(in the rows, 128 means zero)
The rows of A fall into 3 groups, and each row is roughly a mix of its group's hidden directions.
A:
[[ 78 143 106 117 161 121 154 122 135 148 156]
 [102 147 141 101 126 146 170 165  97 130 130]
 [142  79 109 105 147 129 132 130 105 151 167]
 [ 94 124 130  97 151 150 146 134 106 163 161]
 [ 94 115 120 121 100 172 138 162 161 126 130]
 [ 99 113 113 112 177 100 113  94 134 119 115]
 [108 124 113 146  83 147 133 137 139 102  81]
 [ 78 130  88 115 127 158 127 161 131 125 138]
 [165 142 161 145 104 119 173 138 153 120 136]
 [ 99 122 158 111 143  99 125 129 153  91  92]
 [118 119 134 141  95 172 143 163 167 128 134]
 [147 129 143 121 101 164 137 164 100 161 151]
 [108 127  83 132 123 140 158 125 181 131 135]
 [121 125 131  86 159  88 124 109 123 110 164]
 [ 83 117 111  89 110 168 142 146 134 136 127]
 [126 123 139 135 134  88 110 116 162  87  92]
 [142 120 167 110 101 149 127 174 114 152 143]
 [151 139 162 104 147 113 110 104  78 135 135]
 [158 130 142 151 155  80 105 119  94 126 124]
 [ 89 139  97  95 120 131 121  91 132 104 102]
 [135 145 112 157 122  90 125 113 163  88 105]
 [114 139 123 100 142 115  70 112 101 125 104]
 [143 122 163 134  97 154 127 121 129  86  90]
 [ 77 129 110 122 167 109 134 135 148 161 137]
 [100 116  92 132 100 156 159 151 158 131 112]
 [146 144 135 162  81 157 141 160 139 144 127]
 [151 124 181 140 105 162 122 161 126 130 141]
 [145 131 134 174  97 145 136 138 173 108 117]
 [102 134 122 128 145  96 125 118 172 144 174]
 [121 149 117 118  79 158 154 168 134 122 133]
 [166 107 150  97 105 127 144 148 100 149 154]
 [106 154 140 105 116 152 176 137 113 117 162]
 [105 130 103 116 170  82 122 103 143 124 146]
 [118 123  85 116 169 100 147 120 135 155 153]
 [130 129 125 176 102 122 112 133 156  91  96]
 [ 75 150 127 137 131 128 161 157 157 147 128]
 [160 121 159 141  85 147 115 168 132 142 119]
 [177  90 132 108 121 121 139 119 102 149 156]
 [116 152 141 130 114  97 147 187 145 127 113]
 [183 102 116 107 130 111 147 119 131 125 166]
 [142  84 106 141 136 140 168 129 135 143 168]
 [180 110 144 130 103 144 103 120 104 106 105]
 [125 116 122 142  93 168 163 163 152 139 123]
 [175 142 142 166 143  91 119 102 128 119 127]
 [144 123 125 139 138  88 121 125  71 132  96]
 [ 88 135 146 118 132 126 146 181 139 160 125]
 [ 74 138  93 122 160 134 111 142 146 112 131]
 [188 126 148 109 100 112 120 108 105 132 124]
 [108 112  98 121 138 138  82 101  94 141 108]
 [183 108 156 139 137 101 149 103 133 133 143]
 [170 121 157 174 107 130 136 158 118 133 117]
 [152 125 144 104 151 128 150 133  94 170 159]
 [110 167 150 162  98 141 139 133 146 118  91]
 [143 111 165  86 133 111 115 126 107  87 115]
 [129 103 134 132 124 142 177 163 136 144 167]
 [157 118 168 143  91 139 164 138 114 153 129]
 [132  88 127 115 162 126  87  95 116 131 104]
 [150 130 134 150 164  76 100 117 107 123 132]
 [ 80 114  92 113 155  99 102 137 119 122 123]
 [109 112 109 157 147 139 112 111 139 134  69]
 [137 128 186 133 106 129 126 132  95 157 106]
 [175 110 164 133  92 133  98 125 139 111 131]
 [113 124 119 117 156  82 112 122 158 147 167]
 [ 79 107 105 123 130 142 119 170 158 128 141]
 [132 120 135 114 146 149 149 153 148 163 180]
 [186 121 165 131 104 114 155 121 124 136 137]
 [125 133 180  99 100 149 148 150 124 112 151]
 [111 136  90 154 151  95 120 102 166 138 141]
 [ 68 137 125 135 160 132  95 129 124 130 105]
 [ 88 142  80 128 110 162 132 150 142 114 128]
 [ 95 127  78 131 139 121 136 120 177 120 134]
 [125 113 154 104 122 139 125 158  69 148 120]
 [156 109 101 157 134 130  95  96 124 124  88]
 [133  82 144 109 154 133  84 120 115 152 113]
 [138 166 126 107  74 141 113 139 118 114 102]
 [137 123 165 132  90 176 138 160 135 131 130]
 [ 68 128 106 121 166 135 115 151 137 124 137]
 [ 83 161  93 132 120 147 114 139 147 104 108]
 [ 72 129  88 149 143 152 115 125 137 124 115]
 [121 149  98 149  87 159 156 139 154 110 121]
 [112 150  84 137 150 106 144  97 140 129 164]
 [148 162 143 149 122 111 155 127 174  96 124]
 [134 148 126 139  89 146 135  94 151  96  93]]
One row of each group comes first, with its name. Which group is each row after those in?
[186 114 134 113  90 129 150 126 113 136 146]
(16)
[127 136 152  99 114 160 158 152  84 114 118]
(72)
[122 117 133 165  98 152 126 168 167 112 122]
(71)

[ 91 113 112  96 112 167 151 157 134 146 133]
(71)
[ 80 157  97 126 134 139  94 128 135 109 102]
(16)
[143 118 168 119 105 166 141 163 104 149 136]
(71)
[104 123 130 100 164  99 128  97 127  87 113]
(72)
[178 126 139 159 150 104 147 137 120 157 151]
(71)
[180 120 115 156 102 149 108 117 108 122 102]
(72)
[172 139  94 136 125  99 117 106 121 123 168]
(72)
[159 116 163 104 163  87 116 120 119 132 145]
(16)
[147 142 152 135  88 154 149 138 116  88 102]
(72)
